In the data rows, the value 500 means zero.
Here is a table of points, one per row:
(544, 511, 378, 465, 550, 525, 482, 377, 496, 545, 517, 380, 357, 425, 558, 411, 563, 496, 590, 471, 549, 653, 450,
 494)
(433, 558, 528, 462, 484, 547, 395, 400, 663, 493, 626, 506, 502, 434, 427, 614, 436, 606, 530, 515, 532, 404, 519,
 544)
(612, 672, 495, 497, 447, 671, 618, 444, 515, 425, 464, 569, 405, 555, 398, 417, 563, 539, 573, 496, 529, 436, 645,
 437)
(437, 400, 640, 517, 429, 388, 512, 535, 470, 446, 519, 550, 379, 524, 393, 491, 426, 410, 426, 390, 487, 483, 447,
 530)
(426, 577, 466, 396, 391, 413, 561, 619, 485, 419, 424, 491, 405, 674, 408, 520, 445, 564, 536, 419, 404, 612, 483,
 541)
(540, 516, 488, 435, 554, 471, 398, 429, 503, 458, 640, 572, 491, 388, 482, 662, 465, 568, 481, 544, 620, 391, 473,
 512)
(551, 394, 381, 713, 483, 592, 741, 363, 381, 569, 460, 374, 496, 498, 516, 578, 685, 416, 498, 478, 537, 757, 385,
 390)
(412, 417, 395, 401, 391, 481, 470, 560, 466, 654, 546, 579, 414, 618, 399, 519, 382, 522, 479, 580, 504, 608, 413,
 483)
(397, 395, 618, 441, 425, 465, 402, 512, 371, 507, 559, 478, 443, 510, 392, 527, 469, 483, 420, 424, 566, 458, 452,
 520)
(499, 463, 424, 567, 556, 559, 493, 509, 406, 644, 530, 373, 599, 409, 565, 459, 578, 575, 582, 495, 645, 455, 451,
 467)
(454, 500, 560, 490, 561, 489, 614, 551, 567, 423, 554, 539, 606, 436, 498, 412, 398, 432, 529, 461, 399, 380, 477,
 426)
(450, 524, 501, 487, 503, 485, 619, 563, 452, 395, 436, 550, 505, 484, 511, 379, 453, 395, 499, 505, 398, 422, 487,
 391)
(423, 415, 450, 387, 421, 400, 521, 730, 404, 562, 562, 585, 396, 708, 414, 725, 407, 413, 427, 387, 407, 687, 405,
 408)
(565, 560, 484, 491, 550, 566, 545, 407, 423, 495, 579, 449, 503, 498, 542, 425, 567, 513, 548, 503, 542, 474, 517,
 451)
(404, 494, 461, 579, 415, 398, 382, 591, 392, 394, 391, 367, 417, 713, 400, 571, 398, 449, 551, 531, 395, 598, 455,
 614)
(436, 492, 509, 481, 563, 483, 474, 523, 493, 386, 383, 513, 527, 486, 592, 387, 462, 517, 389, 721, 462, 406, 462,
 490)
(391, 432, 623, 380, 611, 406, 548, 515, 515, 384, 386, 749, 560, 423, 494, 617, 629, 564, 433, 747, 409, 683, 616,
 403)
(404, 580, 379, 397, 461, 403, 471, 764, 422, 382, 396, 483, 393, 582, 430, 403, 408, 535, 572, 586, 410, 546, 494,
 468)
(535, 637, 499, 597, 498, 541, 458, 482, 562, 497, 526, 507, 373, 592, 396, 544, 568, 470, 472, 500, 538, 412, 675,
 628)
(555, 767, 418, 403, 866, 659, 405, 426, 385, 748, 537, 419, 432, 427, 627, 447, 550, 879, 802, 476, 742, 463, 409,
 659)
(584, 393, 493, 614, 599, 561, 882, 554, 735, 478, 689, 489, 638, 546, 510, 407, 536, 413, 631, 406, 431, 427, 370,
 413)
(630, 381, 566, 733, 543, 517, 618, 562, 442, 519, 410, 581, 693, 399, 633, 396, 569, 416, 555, 393, 511, 610, 572,
 415)
(511, 451, 397, 522, 467, 442, 446, 451, 442, 501, 593, 556, 552, 446, 444, 513, 488, 529, 389, 498, 525, 441, 387,
 468)
(402, 430, 655, 423, 398, 404, 420, 609, 403, 384, 367, 366, 433, 360, 377, 695, 391, 387, 449, 441, 736, 544, 406,
 430)
(431, 463, 513, 501, 441, 473, 477, 611, 432, 392, 418, 496, 432, 478, 480, 477, 445, 474, 454, 561, 444, 455, 431,
 475)
(508, 399, 491, 547, 583, 475, 722, 470, 573, 409, 524, 511, 603, 520, 474, 385, 498, 405, 456, 449, 393, 376, 380,
 397)
(635, 551, 425, 678, 558, 616, 563, 528, 534, 555, 481, 497, 526, 546, 449, 485, 668, 465, 614, 477, 437, 482, 477,
 494)
(409, 489, 458, 472, 452, 608, 402, 508, 443, 544, 584, 425, 482, 490, 503, 519, 615, 492, 378, 419, 591, 386, 439,
 547)
(399, 472, 447, 449, 497, 388, 562, 390, 687, 640, 410, 572, 600, 444, 470, 542, 447, 703, 438, 871, 427, 515, 693,
 757)
(512, 447, 359, 508, 458, 608, 579, 615, 448, 530, 371, 571, 487, 470, 591, 490, 493, 470, 465, 426, 382, 537, 573,
 385)
(552, 622, 463, 529, 527, 585, 472, 454, 524, 479, 509, 543, 497, 496, 535, 513, 537, 488, 507, 487, 590, 519, 533,
 454)
(592, 500, 485, 478, 521, 573, 621, 440, 584, 556, 700, 394, 612, 493, 553, 407, 594, 506, 566, 437, 461, 566, 472,
 384)
(442, 379, 524, 487, 471, 408, 491, 421, 609, 436, 572, 617, 537, 451, 484, 583, 553, 626, 438, 695, 465, 401, 584,
 525)
(673, 507, 674, 705, 441, 387, 417, 512, 598, 379, 548, 575, 566, 455, 611, 377, 554, 450, 519, 399, 628, 603, 463,
 394)
(655, 695, 500, 545, 384, 618, 556, 399, 527, 382, 385, 521, 393, 756, 389, 515, 585, 465, 607, 470, 387, 438, 806,
 591)
(582, 493, 461, 620, 563, 517, 567, 552, 587, 579, 623, 490, 594, 453, 510, 406, 514, 378, 580, 453, 592, 588, 419,
 396)
(411, 458, 404, 403, 406, 448, 457, 563, 458, 653, 533, 581, 398, 794, 420, 553, 395, 481, 516, 628, 405, 485, 388,
 448)
(394, 399, 551, 550, 413, 387, 463, 500, 439, 459, 479, 372, 403, 664, 411, 578, 391, 407, 472, 392, 448, 537, 440,
 577)
(593, 567, 573, 486, 677, 591, 441, 428, 374, 584, 477, 479, 530, 399, 576, 455, 512, 530, 628, 535, 543, 498, 597,
 560)
(488, 577, 389, 455, 509, 497, 411, 404, 475, 530, 575, 561, 531, 372, 469, 691, 492, 569, 479, 524, 531, 452, 535,
 565)
(532, 463, 529, 470, 463, 517, 457, 499, 449, 446, 534, 515, 455, 489, 518, 505, 512, 471, 387, 518, 416, 452, 478,
 406)
(661, 384, 565, 649, 607, 513, 611, 522, 390, 397, 387, 418, 369, 517, 607, 384, 370, 418, 370, 635, 458, 376, 456,
 680)
(523, 588, 477, 416, 559, 648, 394, 405, 501, 549, 433, 570, 529, 430, 605, 596, 525, 580, 421, 482, 576, 469, 392,
 495)
(387, 522, 379, 472, 513, 384, 410, 420, 497, 423, 379, 498, 507, 451, 502, 438, 398, 633, 471, 699, 515, 483, 508,
 629)
(507, 482, 664, 554, 543, 523, 486, 687, 391, 454, 392, 508, 617, 397, 678, 497, 487, 400, 422, 453, 506, 582, 573,
 404)
(607, 497, 734, 805, 583, 488, 613, 655, 386, 558, 400, 583, 754, 411, 792, 419, 493, 416, 621, 440, 385, 604, 608,
 425)
(458, 393, 600, 402, 455, 483, 507, 449, 440, 511, 523, 545, 480, 542, 429, 496, 455, 410, 395, 389, 472, 411, 428,
 497)
(552, 551, 504, 436, 484, 465, 473, 452, 416, 646, 490, 492, 499, 427, 516, 531, 550, 528, 551, 377, 497, 523, 557,
 494)
(600, 589, 441, 503, 550, 594, 471, 439, 602, 441, 548, 464, 697, 548, 441, 546, 589, 481, 424, 485, 477, 491, 421,
 512)
(395, 589, 386, 409, 373, 407, 490, 788, 518, 385, 402, 429, 479, 524, 568, 371, 402, 643, 455, 753, 405, 496, 535,
 418)
(640, 385, 594, 667, 576, 485, 670, 562, 524, 436, 376, 557, 518, 412, 717, 401, 392, 410, 425, 451, 529, 419, 617,
 396)
(381, 507, 487, 447, 398, 523, 387, 522, 431, 582, 541, 474, 416, 515, 463, 527, 549, 384, 392, 507, 389, 495, 393,
 463)
(516, 463, 495, 481, 518, 404, 496, 575, 522, 512, 468, 473, 590, 436, 572, 446, 471, 492, 566, 449, 406, 571, 436,
 388)
(402, 538, 405, 396, 396, 399, 432, 503, 453, 781, 393, 535, 452, 748, 394, 353, 389, 524, 536, 600, 473, 805, 407,
 384)
(397, 433, 474, 429, 539, 399, 495, 496, 556, 389, 383, 592, 547, 437, 503, 505, 416, 588, 444, 728, 393, 480, 621,
 558)
(619, 594, 645, 394, 495, 545, 473, 403, 531, 581, 518, 394, 476, 486, 416, 445, 583, 600, 588, 557, 612, 436, 608,
 492)
(502, 369, 467, 532, 496, 665, 376, 421, 598, 487, 634, 512, 520, 549, 504, 570, 632, 488, 406, 514, 546, 401, 570,
 531)
(586, 639, 443, 535, 415, 568, 503, 392, 609, 456, 483, 370, 451, 509, 462, 523, 546, 543, 537, 515, 518, 411, 535,
 512)
(554, 599, 504, 518, 499, 599, 385, 412, 672, 447, 631, 458, 499, 533, 549, 540, 550, 482, 378, 498, 489, 415, 517,
 640)
(479, 633, 394, 445, 568, 457, 404, 417, 527, 592, 566, 498, 398, 438, 471, 497, 444, 666, 528, 557, 534, 474, 383,
 625)
(595, 677, 428, 460, 507, 434, 470, 401, 492, 680, 512, 510, 483, 386, 552, 459, 611, 539, 575, 470, 586, 481, 588,
 549)
(384, 500, 503, 392, 541, 383, 554, 548, 671, 443, 528, 624, 517, 459, 497, 524, 537, 576, 406, 684, 392, 493, 648,
 558)
(449, 504, 453, 393, 456, 437, 445, 415, 679, 485, 615, 553, 577, 500, 474, 579, 491, 557, 437, 653, 523, 401, 595,
 629)
(401, 413, 527, 538, 413, 393, 466, 578, 394, 471, 556, 420, 392, 582, 409, 722, 394, 416, 453, 400, 445, 544, 401,
 434)
(585, 515, 545, 430, 472, 544, 597, 501, 569, 411, 557, 357, 457, 477, 479, 487, 535, 502, 598, 496, 397, 563, 650,
 486)
(392, 404, 402, 576, 397, 395, 377, 615, 407, 479, 406, 387, 414, 686, 398, 571, 395, 441, 869, 421, 392, 600, 541,
 707)
(482, 512, 388, 479, 441, 781, 407, 418, 654, 519, 371, 457, 560, 560, 586, 562, 770, 402, 388, 431, 631, 406, 373,
 747)
(596, 571, 567, 479, 492, 485, 460, 465, 475, 458, 558, 452, 536, 428, 596, 511, 536, 511, 585, 484, 644, 470, 542,
 441)
(526, 486, 684, 633, 591, 500, 540, 653, 390, 456, 390, 507, 613, 403, 717, 491, 521, 402, 529, 430, 451, 495, 572,
 400)
(560, 553, 513, 519, 572, 567, 542, 489, 499, 499, 546, 506, 503, 429, 504, 416, 547, 518, 486, 485, 504, 527, 574,
 492)
(628, 462, 452, 651, 710, 488, 694, 564, 397, 735, 517, 376, 700, 418, 721, 414, 385, 362, 638, 598, 716, 816, 652,
 406)
(547, 382, 410, 383, 467, 569, 417, 542, 545, 577, 674, 575, 521, 586, 480, 689, 473, 474, 416, 499, 557, 431, 393,
 511)
(561, 477, 498, 575, 452, 550, 503, 452, 493, 541, 640, 437, 524, 456, 444, 390, 564, 443, 537, 403, 541, 568, 426,
 460)
(689, 683, 407, 374, 712, 615, 446, 415, 383, 604, 535, 401, 382, 410, 699, 389, 668, 773, 741, 517, 658, 660, 544,
 704)
(421, 433, 480, 387, 399, 447, 475, 599, 448, 404, 396, 477, 416, 520, 430, 557, 401, 493, 442, 442, 407, 578, 410,
 420)
(483, 504, 489, 505, 425, 409, 429, 441, 403, 539, 547, 523, 474, 400, 445, 549, 533, 634, 449, 467, 581, 478, 455,
 521)
(447, 401, 568, 554, 523, 566, 581, 433, 573, 459, 555, 533, 526, 496, 441, 397, 498, 426, 505, 397, 495, 425, 386,
 473)
(385, 396, 587, 515, 411, 439, 460, 465, 536, 392, 515, 526, 385, 581, 411, 604, 439, 446, 455, 409, 465, 504, 574,
 570)
(366, 641, 505, 397, 740, 386, 649, 588, 474, 386, 381, 602, 614, 408, 476, 424, 386, 571, 613, 366, 395, 448, 543,
 438)
(481, 438, 442, 472, 393, 607, 391, 422, 577, 532, 539, 524, 492, 535, 512, 506, 629, 471, 541, 466, 574, 385, 394,
 546)
(411, 511, 491, 410, 402, 383, 505, 565, 414, 453, 477, 476, 401, 638, 408, 544, 451, 420, 517, 433, 428, 508, 545,
 514)
(504, 385, 502, 430, 407, 542, 391, 430, 492, 485, 481, 445, 483, 481, 539, 565, 525, 393, 397, 401, 505, 466, 392,
 530)
(383, 415, 835, 569, 594, 401, 592, 353, 443, 419, 401, 656, 369, 497, 382, 472, 424, 409, 396, 398, 452, 563, 378,
 479)
(502, 383, 433, 495, 444, 655, 447, 478, 553, 542, 613, 639, 550, 539, 416, 515, 398, 527, 397, 478, 468, 399, 542,
 516)
(494, 405, 556, 623, 574, 438, 545, 457, 568, 469, 484, 562, 555, 514, 525, 462, 483, 470, 469, 446, 480, 410, 477,
 390)
(556, 755, 622, 514, 369, 474, 409, 424, 771, 675, 444, 362, 593, 398, 417, 515, 525, 665, 367, 530, 715, 400, 681,
 599)
There is one direction along which these points spread out most. For each point below, how far along it does it lie, from 0 to 99? 50 is the average, and the first point above lies past it. One standard deviation of the points above along it is 16.
(488, 577, 389, 455, 509, 497, 411, 404, 475, 530, 575, 561, 531, 372, 469, 691, 492, 569, 479, 524, 531, 452, 535,
 565) 55
(504, 385, 502, 430, 407, 542, 391, 430, 492, 485, 481, 445, 483, 481, 539, 565, 525, 393, 397, 401, 505, 466, 392,
 530) 42
(442, 379, 524, 487, 471, 408, 491, 421, 609, 436, 572, 617, 537, 451, 484, 583, 553, 626, 438, 695, 465, 401, 584,
 525) 46
(554, 599, 504, 518, 499, 599, 385, 412, 672, 447, 631, 458, 499, 533, 549, 540, 550, 482, 378, 498, 489, 415, 517,
 640) 58
(402, 430, 655, 423, 398, 404, 420, 609, 403, 384, 367, 366, 433, 360, 377, 695, 391, 387, 449, 441, 736, 544, 406,
 430) 29
(412, 417, 395, 401, 391, 481, 470, 560, 466, 654, 546, 579, 414, 618, 399, 519, 382, 522, 479, 580, 504, 608, 413,
 483) 31
(402, 538, 405, 396, 396, 399, 432, 503, 453, 781, 393, 535, 452, 748, 394, 353, 389, 524, 536, 600, 473, 805, 407,
 384) 33
(508, 399, 491, 547, 583, 475, 722, 470, 573, 409, 524, 511, 603, 520, 474, 385, 498, 405, 456, 449, 393, 376, 380,
 397) 48
(552, 551, 504, 436, 484, 465, 473, 452, 416, 646, 490, 492, 499, 427, 516, 531, 550, 528, 551, 377, 497, 523, 557,
 494) 58
(560, 553, 513, 519, 572, 567, 542, 489, 499, 499, 546, 506, 503, 429, 504, 416, 547, 518, 486, 485, 504, 527, 574,
 492) 63
(366, 641, 505, 397, 740, 386, 649, 588, 474, 386, 381, 602, 614, 408, 476, 424, 386, 571, 613, 366, 395, 448, 543,
 438) 50
(458, 393, 600, 402, 455, 483, 507, 449, 440, 511, 523, 545, 480, 542, 429, 496, 455, 410, 395, 389, 472, 411, 428,
 497) 35
(431, 463, 513, 501, 441, 473, 477, 611, 432, 392, 418, 496, 432, 478, 480, 477, 445, 474, 454, 561, 444, 455, 431,
 475) 34
(397, 433, 474, 429, 539, 399, 495, 496, 556, 389, 383, 592, 547, 437, 503, 505, 416, 588, 444, 728, 393, 480, 621,
 558) 40
(411, 458, 404, 403, 406, 448, 457, 563, 458, 653, 533, 581, 398, 794, 420, 553, 395, 481, 516, 628, 405, 485, 388,
 448) 24
